Read these off the row that follows.
1) Give the fourth entry.
2) Give the third entry from the right.
3) Give the smallest entry.
4) Give the second-last entry.
5) Give the last entry.
[138 105 133 139 138 117 140 138 120 139 120 114 119 140 138]
1) 139
2) 119
3) 105
4) 140
5) 138

[[121 116 142 128 141 121 139 140 121 140]
 [127 106 156 135 150 126 132 130 126 148]
 [100 129 128 118 128 106 152 155 105 126]]
Counting starts at 1.
The entry at row 3, column 2 -> 129
Find the top entry of the column that holds the largest entry.
A: 142
The bottom entry of the column that holds the smallest entry: 100
The bottom-right entry -> 126
Find the maximum.
A: 156
The entry just left of 130 -> 132
The entry just left of the largest entry is 106
Find the top-left entry.
A: 121
The entry directly above the smallest entry: 127
Find the entry at row 1, column 2.
A: 116

[123, 129, 128, 140, 133, 135, 144, 151, 152, 126, 132, 120]
Read off the entry just right of the largest entry.
A: 126
The entry just right of 144 -> 151
